Each row is where one point has got to under a steady rotation. How many ticks took it there?
The counts run from 0 to 681.
[ 95 135 136 160 141 127 145 144 140  91 151  96 111 166 117 138 191 118
 188 109 119 170 125 118  77  86 137 156 136 107 165 152 125 109 142 138
 105 172 170 110 150 166 123  82 132 114 122 116 141 147 118  93 104 127
 109 154 148  98 102 113 133 156 125  92  79]	630
[128 101 125 144 115 114 160 110 171  93 142 127 109 159 101 120 165 106
 133 172  87 172 145 117  59 104 137 109 127  94 112 124 127  87 135 136
 109 172 188 134 154 137 170 123 118 131 157 108 174 159 134  86 114 119
 122 149  69 139 143 150 119 160 124 109 103]	228
[ 96 156  96 179 130 138 118 137 156  96 146 120 120 151 145 118 130 132
 171  95 111 153 117  99  96 117 154 131 126  93 139 135 146 108 147 103
  98 160 157 124 164 181 139  62 121 133 144 141  95 131  81  99 118 101
  95 112 119 118 144 156 128 156 173 100  77]	4
[125 163 103 161 151 165 138 116 153  81 174 102 130 166 125 124 120 101
 167 125 121 178 117 127  87  86 134 130 136 120 148 144 141 110 167 137
 118 167 163 128 147 175 134  69 100 122 138 116 112 128  91  95 112 143
  90 136 117 123 120 129 146 161 121 106  62]	346
[114 119  82 146 118 144 161 101 174 105 163  95  96 154 137 106 119  86
 152 144 120 161 107 117  75 110 150 117 168 114 116 111 112  68 135 145
 109 161 138 140 154 174 161 118  96 149 150 106 127 144  97  94 117 118
  96 182 104 107 157 132 136 155 100 107  87]	245
[130 137 142 153 132 131 143 139 150  82 132 128 106 165 128 140 154  98
 183 134  91 146 123 108  75  95 156 120 138  73 140 137 138  82 149 127
  84 171 184 127 160 154 140  90 112 145 138 117 123 142 109 104 146 121
 113 134  99 134 115 179 142 131 153 113 107]	2
[ 72  96  90 152 122 131 162 137 181 110 135 108 102 161 119 120 165 145
 138 129 102 172 133 111  87 140 130 122 140 145  93 135 101 104 107 136
 147 140 190 113 152 127 166 105 133 116 152 145 177 169 148  86 100  90
 132 138 114 115 141 142 113 165 120 100 115]	32
[ 97 139 100 138 120 126 141 168 151 100 146  81 140 188 125 124 184 110
 170 112 152 168 103 124  83  92 161 141 168 109 125 159 106  86 142 115
 135 184 142 128 124 180 123  85 139 129 135 112 149 149 113 121 105  88
 115 143 126 107 123 136 125 146 149 127  97]	361
[124 134  98 143 138 155 154 154 175 113 120 150 108 157  97 138 121 150
 127 152  57 158 125 113 111 126 169 109 135 130 137 137 134  90 144 161
 115 167 179 146 159 144 145 116  87 123 146 122 129 136 144  98  83 139
 109 129  98 143 120 170 132 183 102  95  80]	46
[ 86 113  78 145 120 146 160 150 170 122 133 121 128 173 104 120 171 140
 126 143 101 176 122 125  92 125 135 110 147 164  87 145 107  80 141 153
 163 161 173 137 145 134 165 113 130 100 166 117 180 167 154  99  95 105
 126 149 107 111 124 142 123 178  89 119 102]	192
[114 140 122 175 119 133 147 124 149  89 173 105 111 135 108 124 151 113
 141 130 116 174 110 108  75  86 128 141 125 117 159 115 130 107 152 148
 110 177 145 141 156 197 153 104 118 136 140 103 135 143  94 100  93 141
  88 162 135 100 132 120 146 174 113  92  71]	26
[114 153  83 136 147 160 149 132 150 101 154 115 133 160 117 107 122 116
 145 130 148 181 106 135 105  73 153 150 145 125 162 132 107  87 144 157
 121 164 161 151 136 183 155  94 109 122 152 101 145 132 121 104  97 127
  93 163 135 115 126 138 137 158 108  80  66]	564
[123 105  87 131 106 141 154 126 199 117 115 128 108 160 119 117 119 146
 134 133  98 180 120 113  95 126 172 145 152 113 111  87  95  62 131 134
 104 154 168 143 147 159 154 119  85 140 138 104 149 131 135 109 110  95
  92 146 109 125 150 163 161 152 134  87  91]	406
[ 81 135 131 154 117 141 144 162 140  93 135 132 137 186 115 131 185 101
 174 123  90 131 117 122  75 113 149 100 155 133 110 183 132  93 161 124
 141 163 182 125 147 130 148  80 143 122 148 149 149 165 138  96 112 110
 149 125  95 125  91 154 120 149 133 132 118]	217
[ 51 121  99 161 101 126 159 143 153 103 122 102  88 150 146 127 158 112
 187 131  98 131 106  91  95 133 159 114 156  98 111 114 133  86 119 115
 101 133 139 115 177 163 155  89 113 132 156 146 126 137 101  83  97  93
 127 143 128  96 145 149 128 146 152 100 119]	678
[ 71 127 136 178 100 136 147 158 143 111 134 112 105 167 115 140 209 144
 167  93  89 148 134 116  87 125 150 125 147 125 136 157 123 108 158 124
 114 175 156 112 147 163 119  86 121 130 119 128 141 143 127  99  79 111
 126 127 147 103 103 108 124 180 118 111  85]	183
[103 127 101 155 148 145 126 169 179 110 148 137 118 157 129 135 140 154
 151  73  82 147 134 109  95 148 149 109 139 130 110 178 139  99 140 138
 132 197 193 122 149 136 138  81 107 128 141 146 116 168 130 117 150 115
 109 126  94 137 145 196 114 171 132 104  94]	21
[107 120  82 134 109 129 144 109 195  99 155  73 120 183 128 116 142 115
 169 152 123 175 135 118  76 101 145 119 170  90  89 111 120  78 150 118
 112 161 146 135 152 158 130  98  99 118 143  97 128 121 105 105 136 104
 103 152 118 108 149 121 161 147 130 138  99]	52
[ 85 134  57 138 123 138 158 174 164 110 127 133 147 166 113 116 145 142
 133 144 129 168 101 121 113 118 166 129 144 153 106 141 110 102 124 149
 152 158 154 147 126 159 162 108 134 111 171 135 167 158 145 116  72  92
 118 131 104 121 141 164  97 175 127 101  95]	65
[107 110 101 131 124 116 167 116 165  99 138 106 101 156 139 112 150  88
 162 141 145 153 101 120  81  94 173 146 168  92 137 112  84  67 120 134
  96 152 141 129 154 166 163 128 112 146 140 108 148 141 102 102 113  89
 111 179 112 118 151 143 128 144 133  99 105]	85
[ 71 137  66 161 119 163 136 131 167 128 107 158 129 159 120 106 118 154
 147 128  86 146 134 129 105 111 157 102 141 131 130 123 119 105 136 151
  98 140 189 137 169 121 162  83 103 105 178 124 132 127 142  66 109 117
 140 149 115 118 134 152 155 172 115  98  75]	265
[151 106 135 154 119 143 145 123 188  99 148 140 116 166  92 118 137 146
 112 106  68 182 142 124  70 122 148 140 114 123 125 143 109  94 147 127
 116 175 199 136 136 154 140 103 107 137 119 104 157 146 131 107 108 113
  80 127  87 150 129 151 131 173 125  86  71]	330
[ 88 115 103 150 133 156 183 145 151  94 139 109 102 145 121 134 128 105
 165 144 110 160  85  94  90 113 134 128 148 141 129 109 117  74 119 159
 139 140 168 131 176 158 182 126 115 133 162 123 162 167 132  98 107 121
 109 172 130  99 128 160 135 138 101  88 110]	621
[139 116 122 151 137 122 154 116 182 106 157 115  93 152 114 128 153 103
 133 127  92 163 132 122  84 116 175 134 133  89 133 156 109 105 136 128
  94 185 155 119 136 168 129 108 100 156 114 124 139 139  97 105  90 108
  91 137  81 152 151 134  94 180 127  93  73]	456
[100 118 122 155  96 142 144 147 157  98 154 104 126 175 131 115 160 109
 156 103 111 156 106 103  68 111 124 110 168 125  88 135 124  52 165 115
 143 186 164 139 151 161 151 107 115 140 148 115 146 171 123 112 155 112
 104 166 114 103 125 154 160 139 130 127 114]	395
[108 144  66 150 126 131 149 160 173 102 138 113 106 150 125 147 122 130
 147 129 107 145  90  96 106 135 176 125 153 115 115 127 142  98 139 124
 112 175 121 148 150 200 139 107 100 147 145 139 108 132  86 130  81 115
  84 127 119 119 156 165 106 172 143  95  88]	223
[ 80 145 109 167 136 117 154 154 135  92 147 105 102 143 114 133 170 116
 162 144 119 158 102  97  88 101 148 146 115 113 150 130 138 117 117 142
 119 156 144 130 159 186 157 105 132 127 150 137 151 152 105  93  66 113
 107 145 139  99 131 136  98 177 119  75  94]	528
[101 123 117 165 131 150 152 146 166  82 178  89 126 165 118 115 149 131
 156  88 123 187 106  96  75 125 114 145 140 143 107 147 122  99 143 114
 168 167 180 113 142 164 140  83 136 126 132 136 159 175 119 112 121 107
  89 133 127 104 127 137 120 148 140 104 101]	327
[ 71 143 137 187 117 148 139 167 123  97 157 130 136 153 116 124 180 128
 151  91  93 149 123 108  75 116 117 109 126 143 142 165 144 114 152 139
 138 185 186 124 150 152 147  79 138 115 153 141 141 164 132  94 114 132
 120 141 132 106 104 143 125 172 113 113  88]	469
[ 66 138  78 163 114 133 127 120 168 114 115 121 124 168 134 115 148 134
 172 138 104 152 151 121  98 108 165 113 137  82 132 114 141 115 141 118
  73 149 161 131 163 153 137  60 112 104 164 129 118 106 102  71 109  99
 138 130 118 121 140 127 142 161 157 112  83]	357
[115 119  96 145 154 123 161 156 155 101 178  91 119 155 104 138 164 122
 130 131 129 186 119 114  78 108 128 135 135 140 123 158 126 107 123 155
 152 196 158 125 130 175 141 119 128 124 145 123 149 166 126 118  97 127
  90 174 115 107 153 135 100 184  99  97  80]	546
[ 67 121 115 170  98 107 144 166 159 105 133 104  99 168 128 145 202 127
 161 140  77 135 139  99  73 135 152  95 139 101  89 150 149  95 139 109
 114 176 148 118 157 156 134  96 126 126 147 136 132 154 113  99 105 111
 139 122 111 104 137 132 119 181 138 139 118]	376
[ 98 119 158 165 105 151 156 165 144  92 137 129 116 165 106 131 193 124
 161 100  86 160 106 116  75 107 139 143 141 132 160 147 113  95 159 129
 125 164 174 122 155 162 135  94 125 131 120 118 169 160 137  98  91 118
 124 129 142 108  83 133 139 156 124  91  94]	184
[ 76 149  87 165 116 151 133 156 157  89 156  86 153 173 125 125 146 138
 173 113 117 168 104  97  86 122 120 128 141 136 105 130 150 106 157 109
 161 160 158 128 147 168 140  60 138 102 163 135 137 157 116 108 112 109
 106 115 147  90 121 135 148 146 154 122 102]	200
[145 123 109 143 134 157 161 126 175  79 163 119 128 179  87 124 132 110
 118 151  85 187 118 131  81 112 132 122 133 140 111 149 120  84 141 145
 151 165 184 137 144 146 149 118 112 124 139 111 161 161 139 106 109 136
  99 140  83 146 121 145 117 165  97 122  82]	421
